[125 125 125 131 125 125  33]  V
[125 143 133 129 132 172  91]  L
[ 86 111 115 171 147 144 127]  H
dup V:  -> [125]
len: [86] -> 1
len: [125 143 133 129 132 172  91] -> 7

[153 135 151 152 111 103 142 134] -> U
[ 81 164  76  70 166 166 166 205] -> Q
[160 113 156 115  93 146 123 101] -> A
[117 128 146  94 101 185  88  97] -> K
[106 104 104  70 130 104  88  97] -> S
[149 160 154 167 133  93 151 157] -> Y
len: [106 104 104  70 130 104  88] -> 7
dup S:  -> [104]
dup Q:  -> [166]
len: [160 113 156] -> 3
q: [ 70 130 104] -> S
q: [117 128 146  94 101 185  88  97] -> K

[ 97 100  76 102 130 132 105 142  53 163 123  65 145 164  86  81  65  68
  89  93  54  79 103 159  66  98 160  77 133  50 173 155  89  73  63  66
 161 169  49 102  60  72 171  53 163]  P
[ 63  69  67  72 132 171  73 123  72 146 108  81 186 195  55 186  77  76
  58  66  31 107 138 202  92  72 196  45 179  45 197 128 124  34  81  39
 172 168  47 144  61 100 186  58 186]  D
[114 109  71 119 112 143 120 154  57 169 144  59 141 167 102  86  58  57
 105  94  57  71  94 162  71 116 158  89 130  49 179 159  82  82  58 193
  79  77  47 144  41 102 197  37 166]  F
[145 164  86  81  65  68  89  96  54  79 103 159 141 167 102  86  58  57
 105 108  57  71  94 162  71 116 158  89 130  49 179 159  82  82  58  77
 173 172  49  95  60  68 180  49 178]  Z
[114 109  71 119 112 143 120 154  57 169 144  59 141 167 102  86  58  57
 105 108  57  71  94 162  71 116 158  89 130  49 179 159  82  82  58 193
  79  77 166  73 184 108  77 171 109]  M
back: [159 103  79  54  93  89  68  65  81  86 164 145] -> P
len: [114 109  71 119 112 143 120 154  57 169 144  59 141 167 102  86  58  57
 105 108  57  71  94 162  71 116 158  89 130  49 179 159  82  82  58 193
  79  77 166  73 184 108  77 171 109] -> 45
q: [144  61 100 186  58 186] -> D
q: [114 109  71 119 112 143 120 154  57 169 144  59 141 167 102  86  58  57
 105 108  57  71  94 162  71 116 158  89 130  49 179 159  82  82  58 193
  79  77 166  73 184 108  77 171 109] -> M
q: [63 69] -> D
q: [114 109  71 119 112 143 120 154  57 169 144  59 141 167 102  86  58  57
 105  94  57  71  94 162  71 116 158  89 130  49 179 159  82  82  58 193
  79  77  47 144  41 102 197  37 166] -> F

[134 184 143 184  32 180 142 114  78 121 155 121 109 114 155 152 129 130
 124  86 129 143]  T
[140 149 105 104  32 158 113 116  96 178 128 102 151 157 138 106 139 123
  81 125 139  53]  N
[126 157 132  82  32 169 103 133  93 157 128  95 152 153 144 101 143 118
  88 100 143  64]  C
[140 149 124  99  32 165 108 136  82 170 149  90 173 137 148 105 129 123
  75 117 129  62]  W
[140 149 124  99  32 165 108 136  82 145 149 100 173 137 148 105 129 123
  75  86 129  62]  X
dup N:  -> [139]
q: [134 184 143 184  32 180 142 114  78 121 155 121 109 114 155 152 129 130
 124  86 129 143] -> T
q: [140 149 124  99  32 165 108 136  82 170 149  90 173 137 148 105 129 123
  75 117 129  62] -> W

[117 160 167 131  92  91 128 165 161 123  88  98 140 169 153] : Dokas
[155 176 109  75 140 184 125  71 122 183 142  76 103 176 158] : Rutad
[166 174 173 166 162 152 138 122 110  99  87  83  83  89  98] : pinu
[ 99 185 195 192 149 171 122 185 131  75 106 177 162  90  81] : beg
[ 88 175 159  76 104 185 144  70 118 188 129  68 136 186 112] : Pul
[148 226 208 111  30  43 139 225 214 218  35  41 133 221 218] : pip
[ 99 122 149 171 185 195 192 179 159 136 109  86  70  61  64] : golit
[ 64  48 104 185 212 161  81  43  84 166 210 182 100  46  65] : teb
[ 41 121 209 197 101  36  90 190 214 132  44  63 162 220 164] : natu
[ 68 203 176  45  95 218 144  35 126 223 111  40 161 212  80] : gofad
[157  44 115 215 123  44 152 208  89  56 182 190  61  80 204] : tipum
[178 127  76 106 169 166 104  79 130 179 147  87  91 154 177] : bele
dup pip:  -> [218]
back: [192 195 185 171 149 122  99] -> golit
len: [ 41 121 209 197 101  36] -> 6

[143 167 175  99 129 156 128 171 123  86 112 154 140 121 186 176 128 167
  82 131 115  95 156 105 135 169  97 127  82] -> J
[110 190 154 168  89 146 143 129 123  86 112 154 140 121 166 176 128 167
  82 131 115  95 156 105 135 169  97 127  82] -> B
[131 121 146  89 143 168 129 154 110  94 122 125 109 120 164 178 130 160
 114 107 137  90 144 131 143 170 115  83 102] -> E
[113 199 187 103 131 164 125 158 125  83 111 163 146 119 172 185 134 161
  72 131 117  93 150 101 132 172  99 134  82] -> G
q: [110 190 154 168  89 146 143 129 123  86 112 154 140 121 166 176 128 167
  82 131 115  95 156 105 135 169  97 127  82] -> B
q: [143 168] -> E
q: [146  89 143 168 129 154] -> E
len: [143 167 175  99 129 156 128 171 123  86 112 154 140 121 186 176 128 167
  82 131 115  95 156 105 135 169] -> 26
q: [137  90 144 131 143 170 115] -> E

[ 88  94 133  96 119  85 144  85 124] = bepi
[133  96 133 133 144 119  88 123  66] = bigi
[132  76 136  67 123 144 119  88  66] = Zum
len: [133  96 133 133] -> 4
q: [144 119  88 123  66] -> bigi
q: [ 85 144] -> bepi
len: [133  96 133 133 144 119  88] -> 7
back: [ 88 119 144 133 133  96 133] -> bigi
dup bigi:  -> [133]
dup bepi:  -> [85]

[150 201  96 119] = loder
[ 73  77 182  60] = Legi
[201 201 201 152] = Soko
[164 205  52  55] = Gof
[ 56 199 188  99] = Bidom
[ 65  77 182  65] = dom
[157  52  52  52] = bunuf
[135 140 151 202] = gokol
[130 189 206 172] = vozad
[129  52 181 139] = kezu
dup Soko:  -> [201]
dup bunuf:  -> [52]
q: [ 65  77 182  65] -> dom
len: [73 77] -> 2
back: [ 96 201 150] -> loder

[ 92 177 197  96 169  44  44] -> bobi
[112 100  37 147 156 128 204] -> vig
[111 116  73  69 171  44 119] -> nenid
len: [111 116  73  69 171  44] -> 6
dup bobi:  -> [44]
q: [ 44 119] -> nenid

[218 179 163  44] = Vib
[ 58  30  41 141] = Zal
[ 70 186 200 224] = toror
back: [163 179] -> Vib
q: [30 41] -> Zal
q: [186 200] -> toror

[101 190 174 165 163 155  73 124 148] = Bulaf
[113 129 149 153 128 121  79  32  32] = gatob
[211 145 156 156 156 148 168  88 156] = gez
[151 179  95 163 146 105 181 180 119] = vaput
[115  85  41 210 145 165  88 162 148] = nase
[193 128  98 158 174 128  33 142 130] = neve
[119 165 113 133  93 172 101 130 169] = fubo
[129 157 111 169 178  87  66 152 151] = Beke
[132 131  46 221 173 157 115 128 221] = daru
[130 129 117 122  94 178 112  81 128] = vogu
[109 109  95 109 114 128 107 109 128] = bupup
dup gatob:  -> [32]
back: [145 210] -> nase
len: [115  85  41 210 145 165  88 162 148] -> 9
dup daru:  -> [221]
dup gez:  -> [156]
q: [129 157 111 169 178  87  66 152 151] -> Beke
len: [119 165 113 133  93 172] -> 6

